[[ 12 -21  12 -17  10  14   7  25  28   0  13]
 [ 17  -4  -5   2  19 -29 -12  12  -5  32  10]
 [ -7   5   6 -14  26  23  22  -2  28 -11   2]
 [-15 -24  -4  -9  -5  12  11 -15  22   5 -32]
 [-14  -4  22  33  22  -7  -6   3 -17  11  13]
 [ -6  14   0 -25  10  26   5  -4  22 -25  11]
 [  6  28   4 -14  15   9 -36  -3 -14  -4  11]
 [  6   3   5  15  31 -15  15  15 -11  24 -17]
 [-39  -4   6  -7  23  12   4  15   4 -15 -11]
 [ -8   7  -9  -1   5  -1  27 -20  26 -14  28]
 [  3  -5  -1  18 -26   2  40  -4   3 -14  -7]
 [ 17  -3 -12 -19  10  -1   2 -25  31  20   6]] ==> -8

[[  7  23 -31  10   0 -16 -11   3 -12]
 [  7  16  28 -10   0  16  16   1  21]
 [ 15  42  -2   0   0   1   6   4  10]
 [-14 -38 -11   4   0  -7 -11  -3 -15]
 [  1   4 -33  11   0 -18 -16   1 -19]
 [  9  25 -30  10   0 -16 -10   3 -12]
 [-10 -30  27  -9   0  14   8  -3   9]
 [-15 -43   6  -1   0   2  -4  -4  -7]
 [  1   0  33 -12   0  18  16   0  20]] ==> -10

[[ 21 -27 -24 -27 -21 -27]
 [ 40  31  -5 -25   4  19]
 [ -9  16  35 -38  23  14]
 [ 38 -38  39 -12  35  30]
 [ 40 -28 -21 -33 -38   9]
 [  9  30 -22  -3 -14  34]
 [ 39   4  26 -33 -38 -33]
 [  8 -13  -1 -16 -15  32]
 [-18 -35 -15 -20 -39  35]
 [ 20  21  -1  16 -28   8]
 [-26 -39 -40 -13  22 -23]] ==> -18

[[ -3   2 -14  23 -12 -19 -19]
 [-20   6 -36  37 -48 -26  -6]
 [-14  -4 -33  38 -19 -30  -9]
 [ 11   3  15 -25  15  20 -10]
 [ -4   1  -8  12 -10  -9  -2]
 [-14   4 -25   0 -28   6  -1]
 [  7  -2   7 -17  17  14  -6]
 [ -4   9  -6  -4 -24   6  -6]
 [ 11  -4  35 -22  27  13  29]
 [-21 -11 -35  35 -17 -28  19]] ==> -4

[[  4 -16  -2 -22  10  38   9   8 -26  30  14]
 [  4 -13  -2 -14   4  27   5   4 -22  22  12]
 [ 18   7  -2  -2  17  20   9   0 -27  13   3]
 [-13 -12   0 -15 -11  36  -3   0 -34  13  37]
 [  6 -15  -3 -17   7  31   7   6 -22  26  11]
 [ 16  -4  -7  -1   4   9   4   2 -13  15   0]
 [ 11  -6  -3 -14  15  31  10   5 -28  24   9]
 [  6   0  -3  -8   4  31   4   2 -32  17  20]
 [  5 -16   1 -20  13  30   9   4 -22  24   8]
 [ 18  -1  -6   3   4   1   4  -1  -9  10  -5]
 [ 26  16  -7   5  16  20  10   1 -31  14   4]
 [ 32  23  -7   8  23  24  13   1 -36  15   2]] ==> 18
---
[  9 -23  46 -17]	-17

[[ 40  -9   7 -20  19   8]
 [-45  -7  -5  51  41 -25]
 [ 16 -12   1  11  19 -24]]	40

[-16  54 -51  15]	-16

[-4 27 39 54 17]	27

[[-18 -18  49  10  20  18 -25]
 [  1 -32  -9  15 -19  19 -15]
 [-15  -3 -35  35  52 -26 -11]]	35

[ 2 43 11  5 14  2  9]	11

[-9 20 42 -1 -2  8  4]	8

[ -9  26  27  44  18  -3 -13]	26

[-10  44  28  26  45  32  14]	32
---
array([4318, 5060, 7124, 9184, 4474, 9546, 2890]) -> 2890
array([2, 8, 2, 7, 1, 7, 7]) -> 7
array([-50,  -9,  33, -42,  -1,  28]) -> 28
array([162, 226, 182, 111,  46, 152]) -> 152
array([ 89, 150, 214, 114,  67,  37,  64]) -> 64
array([7, 0, 4, 4]) -> 4
---
[-45 -52  36  -8 -20  -3] => -20

[[  2  47 -30 -29 -15 -30]
 [-10 -31 -47 -32  21  -3]] => -15

[[ 16 -20  -3  22  -1 -13]
 [ 18   8  28   5  11  42]
 [ 17 -29   4  11  -1   9]] => -1

[-10 -45 -11  10  -1 -52] => -1

[-25  -6 -49   3   8  20] => 8

[[ 37  19  10 -12  20  29]
 [ 16 -29 -37 -42 -44  -1]
 [-54 -23 -22   7  -2  -5]] => 20

[34 22 33 30 27 53] => 27

[[-19  43 -52  15  10 -19]
 [ 35 -40  23  33  16 -41]
 [ 28  31  33  -2  10  -7]] => 10

[  7  12 -49  48  37  26] => 37

[[-45  -3  18  27  34  15]
 [-30  -1   3  -2   1   0]] => 34
---
array([-1.23, -1.12,  1.41, -1.68,  1.81]) yields -1.23

array([  86.49,  105.66,   96.74, -131.80,  -43.80,  -73.25,  -62.86]) yields -73.25

array([  5.4,  -0.4,  -0.7,  15.4,  -6.9, -17.0]) yields -6.9

array([ 106.719, -128.522, -119.670, -167.475, -186.186,  -84.915]) yields -167.475

array([  3.8,  -1.4, -17.4,   2.4,   5.9,  19.1,   1.5]) yields -1.4

array([[-0.02,  0.15, -0.12,  0.11,  0.10,  0.02],
       [-0.12,  0.00, -0.13, -0.03,  0.03,  0.00],
       [ 0.05, -0.16,  0.04,  0.07,  0.07,  0.01]]) yields -0.13

array([[ 118.336, -102.553,  -58.358,   86.898],
       [-130.589, -123.457,  126.890,  -63.768],
       [ 158.744,  145.445, -105.758,  143.552]]) yields -123.457
---
[[  3 -19 -34  23  44  28   2]
 [ 32  24  -6 -17  -3  14 -34]] -> 14

[[  9  16  29 -11]
 [-16 -10  16  32]
 [ 33 -27 -44  13]] -> 16

[[ 19  -3   3  27   7]
 [-45 -11  -9 -17  -3]
 [ 19  -5   3  29  14]] -> -17

[[  0  37   0 -34 -32 -19  26]
 [ 20 -37   5   2   0  19  45]
 [  6 -21  14  49  29  22  40]] -> 19

[[ -8  18   1  -8  -7   6   6]
 [  7   8  21 -41  17   3   8]
 [ -3   4   0 -15  21  -2 -13]] -> 3

[[-32  26   2 -19 -41  35]
 [-32  26 -20 -19 -41  18]] -> -41
---
array([15.78, -6.13,  7.71, -0.20, -9.88]) value 15.78, -9.88

array([-0.17, -0.15,  0.02, -0.14,  0.17,  0.02]) value 0.17, -0.17

array([ 0.02,  0.04, -0.10,  0.15,  0.11, -0.07]) value 0.15, -0.10

array([-1.157,  0.278,  0.556,  1.116]) value 1.116, -1.157

array([[ 1.368, -0.299, -0.021, -1.066],
       [ 0.481,  0.522,  0.675,  1.037]]) value 1.368, -1.066

array([ -38.5, -195.5,  159.4, -148.5,   15.6, -137.5,  135.6]) value 159.4, -195.5

array([[ 0.18, -0.07, -0.13, -0.17,  0.05],
       [ 0.14, -0.08, -0.10,  0.01, -0.02]]) value 0.18, -0.17

array([ 1.622, -1.214, -1.504,  0.563,  1.285]) value 1.622, -1.504

array([[  5.515,  -8.197,   4.577,   9.135],
       [-14.603,   7.720, -18.077,  12.457],
       [ -2.767,   9.454,  -2.238,  14.728]]) value 14.728, -18.077
